Families of rows that turns and mirrors carry onto each other, the same ones carrying the whole set onto itself: the rest of each named row's family, in list order
5 families of 3 rows
gifem: [-13 -24  11   3  34 -16 -22 -22  11  -1  -3 -35  17 -10   5  15  -7  10
 -23 -25]
Zofur: [ 11 -28  14  14  21  -6   0 -24  28   2 -20  -9  27  -6  -6  -2  -6   8
 -28 -10]
robeb: [ -9   3 -12 -16  22   4  33  15 -16  -4 -18   3  -2 -22   3  -6 -30   5
  24  -3]
Konif: [  1  -7  15 -25  -7  17   1 -21 -11  -2  -8 -31 -39 -31  30 -23  -6 -11
 -20  -9]
vod: [ 17  -1  19 -20  -8   8  14 -15  22  -4 -12  -7 -32 -16  35  -8  11 -14
  -1  -5]
nov: [ -6  -9   2 -12  17  -2  16   7 -36  17 -35  -1   6 -37   0 -13 -33   8
  16   1]
gukev: [  3 -30   9   1  21 -21 -10 -25  18  -5  -2 -24  24  -3   8  18 -11   1
 -30 -25]
sek: [ 14   5  25  -7   1  11  -5 -31  -6   4   6 -17 -31 -20  40  -6  10 -14
 -11  -9]
zedi: [ -8  -2 -15 -17  28 -15   4   6 -26   7 -13  -2   5 -19  12  17 -23  -4
  37  -3]
nin: [ -2 -42   3  -3  19 -20 -21 -20  13   9 -32 -26  25 -14  -6   1 -15   3
 -27 -10]
pap: [  4 -33   2   4  25 -19  -8 -26  25  -4  -2 -26  23   6   0   1 -15   3
 -27 -13]
rekul: [ -5  -7 -16 -10  34   2   8   7 -33  14 -24  -9   2 -43  -2   3 -32  10
  16   2]
geve: [  9  -1  10 -15 -12  16   3 -25   0   2 -16 -14 -38 -21  26 -19   5 -27
 -12   2]
zudop: [  7   2  19 -15 -11  15   6 -20   6  -3 -18  -8 -32 -12  30 -28   8 -17
   0   0]
Metu: [ -3  -3 -21 -12  30   4   7   5 -39   6 -17   2  10 -29   8   5 -34   7
  17  -2]

Which other rows belong to the same family as pap? geve, Metu
Which other rows belong to the same family as robeb? sek, nin
Which other rows belong to the same family as zudop? gukev, rekul
Which other rows belong to the same family as vod? gifem, nov

Families of rows that turns and mirrors carry onto each other, the same ones carrying the whole set onto itself: the rest of each named row's family, in list order
9 families of 4 rows
mosu: [-19   8 -13  15 -13   3 -14  -3 -21  -7  30  13 -16 -44  -8   8  20  -7
   8  -4  -6  20  20 -67 -31   2 -29 -35]
Rusad: [-31 -18 -20  11 -37 -30   5  17  25  -4  -6  33 -31 -28 -27 -23  20   8
 -12  40  11  35  15  -9 -31  -5 -10 -35]
pumo: [-16   9 -41  24 -37 -29  -9  27  -4 -12  19  -9 -32 -58 -35 -29   3 -28
   9 -18   2  32  29 -41 -42  41  -3  -7]
Bimom: [-10  -3 -26  21 -16 -27  -1  18   0  -7  37  -8 -24 -44 -23 -19   3 -20
  30 -12   4  33  18 -31 -46  52  22  -7]
dop: [-33 -21 -44  -7 -54 -12  -9  28  26   9  -6  17 -28 -31 -12 -18  14   7
 -13  37  17  17  20 -29 -50   6   4 -14]
nol: [-11   8 -32  23 -44 -33  -4  14  14 -34  16  -5 -42 -63 -38  -5   1 -17
   3  -3  -3  34   6 -32 -42  52  14 -17]
lat: [-17  -6 -21  17 -33   5   5  -9  23 -30  15   0  -9 -61 -14  25  19  -2
   4  23  -4  33  11 -68 -20   9 -21 -37]
nemu: [  1   5 -33  11 -43 -20  14  11 -11 -14  -3   2 -29 -44 -16 -14 -11 -21
  -6 -17 -15  25   2 -41 -34  43   9  -2]
sevo: [-15 -33 -34 -12 -37 -28 -10  40  29  -3  -9   9 -16 -43 -20 -17  17  14
  10  53   0  24  16 -10 -40  18   2 -25]
zug: [-47  17 -16   5 -16 -51 -25  19   2  -1   0   4   3 -37 -31 -13   1  24
  11  48 -30  16   3 -54 -17  48   9 -25]
tigiv: [-50  15 -15  -6  -1 -53 -28  12  18   9  20   3  -7 -27 -31 -10   7   0
  17  46 -19  19   7 -44  -4  39   2  -9]
gom: [-55  32 -15  11 -36 -39 -33  15  19   4  -6  -2 -19 -36 -25 -13   3  -1
  -3  40 -13   3  15 -61 -13  25 -13  -4]
vafos: [-21 -14 -16  15  -6   1   4  -3   4  -4  37  -5   7 -44  -4  11  17 -12
  34  11   1  25  21 -67 -21  11 -17 -26]
gaz: [-15   4 -25  19 -24  18  -2  -3   4  -3  21  -2  -4 -48 -10   4  26  -4
   2  11   8  39  36 -73 -26   4 -27 -23]
gefi: [-36  21 -12  -1  -7 -40 -38  20   7  -1  -3   9 -25 -27 -31  -8   2  21
 -11  42 -34  39   6 -37  -9  42   4 -21]
sode: [ -5   0 -22   8 -34   7  17  -8  -7 -10  -3   4  -5 -42   0  10   3 -10
  -4   4 -17  23   6 -71 -13  14 -19 -17]
tak: [-33 -40 -43 -22 -22 -26 -14  36  12  -3  -6  27 -19 -34 -21  -7   6  10
  -6  37 -16  35   7 -24 -29   5 -11 -41]
tifog: [ -5  22 -23  23 -38 -25   4  28  -3 -25  39  -9 -33 -46 -14 -20   8 -20
  11   5  -9  28  20 -45 -52  47  13  -1]
Niz: [-34 -26 -37  -1 -34 -28  -1  23  14  -9  18  35 -22 -24 -28 -16   3  28
   6  42  13  24  19 -20 -31 -13  -6 -14]
dozu: [-32  20  -6   1 -19 -46 -37  15  12  -2  -4  -5  -7 -42 -34  -1  18  15
  10  59 -16  10   6 -39  -8  34 -10 -18]
voni: [-44  28 -27   1 -13 -42 -26  16  27  -7  -3   2 -13 -46 -40 -11   3   7
  -3  49 -31  32  22 -52   6  31  -9 -13]
pali: [  6 -12  -2   4 -21 -14  -5  -8   7  -2  17  -4   5 -49 -10  14  15  -5
  -3   1  -9  35   6 -79 -24  14 -23 -14]
Kuved: [-30 -38 -43 -14 -31 -26   0  30  10   1  -1  21   1 -35 -17 -14  12  28
   5  47  -3  25   7 -31 -46  21  15 -38]
Taf: [-14  -3 -23   9 -33   3  12  11  -5 -22  40   2  -4 -46   0  10  24 -17
  14  22  -2  16  18 -72 -36   1 -25 -25]
teza: [-21   1  -7  19 -22  -7   4  -5   1  -7  38  15   7 -53  -1  -4  29   0
  20  15  -8  20  20 -80 -41  14 -19 -43]
Pina: [ -8   2 -24  27 -26 -14  -4  30  -1 -13  23   8 -41 -48  -8 -32  -5 -15
  14 -20 -18  38  32 -37 -53  32   3 -19]
Nizul: [-46  24 -12  19 -22 -51 -22  16  12 -12  18  18 -23 -25 -39 -21 -11  27
  11  42 -14  21  19 -39  -6  15  -6   0]
sofiz: [-24 -23 -59 -23 -31 -22  -7  23  20  -1   0  23 -22 -41 -37 -10  20  10
 -16  42  10  38  17 -17 -33  11   6 -25]
pebo: [-48  18 -14   0 -10 -62 -31  16   2  -6   7  17  -9 -31 -23 -17  -2  10
  14  39 -15  30  20 -46   8  40  -9 -16]
Meses: [-31 -39 -41 -22 -17 -24  -1  27  32  11  16  21 -11 -24 -13 -15  15   7
  11  47   4  32  15 -19 -35  16  13 -20]
totu: [-13   4 -20  24 -34 -36   1  21   0 -11  37  11 -23 -56 -17 -36  12 -11
  19  -8  -7  25  19 -44 -65  50  15 -26]
livaz: [-47  23   1  27 -26 -53 -16  10  19  -6  -6  18 -28 -31 -38 -22  10   2
  -6  40 -13  26  11 -30  -5  15 -18 -25]
zolaz: [ 13 -17 -18   7 -34 -40  -3  19  10  -8  14  -6 -21 -53 -22 -16  -4 -19
   0 -20 -11  41   6 -46 -47  42   5   0]
zefo: [-26 -35 -40 -19 -26 -29  -6  25  11  -2   5  37 -14 -25  -7 -18  12  20
   3  40  15  44  25 -18 -26  16   5 -28]
Zavo: [ -1  -1 -32  20 -17 -47  -8  16 -12 -15  21   6 -23 -49 -12 -23   5 -25
  11 -19  -1  39  23 -36 -48  40  21  -8]
Fari: [-10  -8 -17  18  -4 -11  -2  -7  -4 -11  19  10   9 -46  11   7  20  -9
  14   8  -7  37  29 -76 -21   0 -14 -26]

Which other rows belong to the same family as pumo? gaz, voni, sofiz
Which other rows belong to the same family as Rusad? nemu, sode, livaz
Which other rows belong to the same family as tifog? sevo, dozu, Taf
Which other rows belong to the same family as Bimom? tigiv, vafos, Meses
Which other rows belong to the same family as zolaz? Niz, pali, Nizul
Which other rows belong to the same family as lat? dop, nol, gom
Which other rows belong to the same family as Kuved? zug, teza, totu

Families of rows that turns and mirrors carry onto each other, the same ones carrying the whole set onto itself: the rest of each named row's family, in list order
4 families of 8 rows
tagi: [ -2  -3 -31  31 -16  16  -7  16  12  31 -23 -11  17]
katav: [-28   0 -12  28   9   3  -7   1 -21   7 -19 -17 -11]
tira: [-23 -13 -32  34 -11  -7  23   1 -31 -12  -7  22   7]
tigap: [-16 -12 -38  33 -26  -2  12 -10 -15   2   7  20  -1]
Tizel: [-35  21 -29   8   2  28  15   4  21  18   9  13  12]
boman: [-29 -10 -25 -13  11  28 -17  17  11  25 -14 -15  22]
mumid: [-18 -10 -48   5 -14  -5  -3  29  -1  20  12  30  41]
vaz: [-19 -18 -34  -6  -5  12  11  26   8  15  12  36  43]
rur: [ -9 -27 -18  14   0 -18 -13  18 -27  -5 -32   5  18]
zino: [-13 -26 -21   1  -5  -3 -13  42 -28   3 -27  21  22]
lizu: [-17  -6 -32  -1 -26  -5  -2  26 -10  24   3  30  45]
gafo: [-48 -16 -18 -11   5   4  16  10 -27 -12   2  31  15]
kamo: [-17  -8 -21  35  -8 -13  21   9 -24  -4   7  34  10]
firo: [-32  -5 -13  -9  13  23 -20  33   0  12 -14  -5  38]
lefe: [-21  -8 -35  -6 -24  10  15  18   2   3  10  38  40]
vos: [ -6  -8 -23  29 -29   2  -1  19  16  21   9  -9  14]
noki: [ -2  -5 -31  27 -35  -7   2  23   7  22 -11  -4  13]
Feman: [-51 -15 -19  -8  17  29  10   4 -23  -4 -16  25  19]
bef: [-34  -7 -11 -13  15  21  -2  37   0  17 -28   0  32]
Zol: [ -6 -11 -20  38 -12   4 -14  19  19  27 -13  -4  12]
Sif: [-40   6 -29  18 -13  25  25 -15  12  14  -1   0  10]
tozin: [-42   7 -30   6 -10  37  22   9  12  24  11  15  14]
Fasik: [-49   7 -29  19   5  18  20 -11  17   5   8   8  15]
Kuran: [-31 -12 -15  24   7  12  -3   8 -18  15 -37 -17  -9]
lugov: [-29  -7 -18 -16  -6  28 -11  25  16  30 -21  -1  25]
Fusab: [-14 -12 -33  32  -7  -9  23  -6 -13  10   9  24  -6]
zegal: [-33 -14 -16  21  15  24  12   0  -5  -5 -23 -10 -14]
fiba: [-40 -10 -23  -7  33  13   5   7 -29   0 -15  28  19]
zas: [-10 -39 -17  14   5 -14 -12  21 -33   4 -14   6  20]
dip: [-28  -7   2  18  19  19   5  -3 -12   2 -17 -11  -9]
Riguk: [  3 -25 -17   4  -1  -3 -17  37 -30  17 -15  11  17]
Lepe: [-39  -7 -26 -15  18  10  16   7 -32  -5   9  23  20]

Which other rows belong to the same family as lefe? tira, zino, noki, Feman, Sif, Kuran, lugov
Which other rows belong to the same family as dip? Tizel, mumid, firo, Zol, Fusab, zas, Lepe
Which other rows belong to the same family as tigap? tagi, rur, lizu, gafo, bef, tozin, zegal

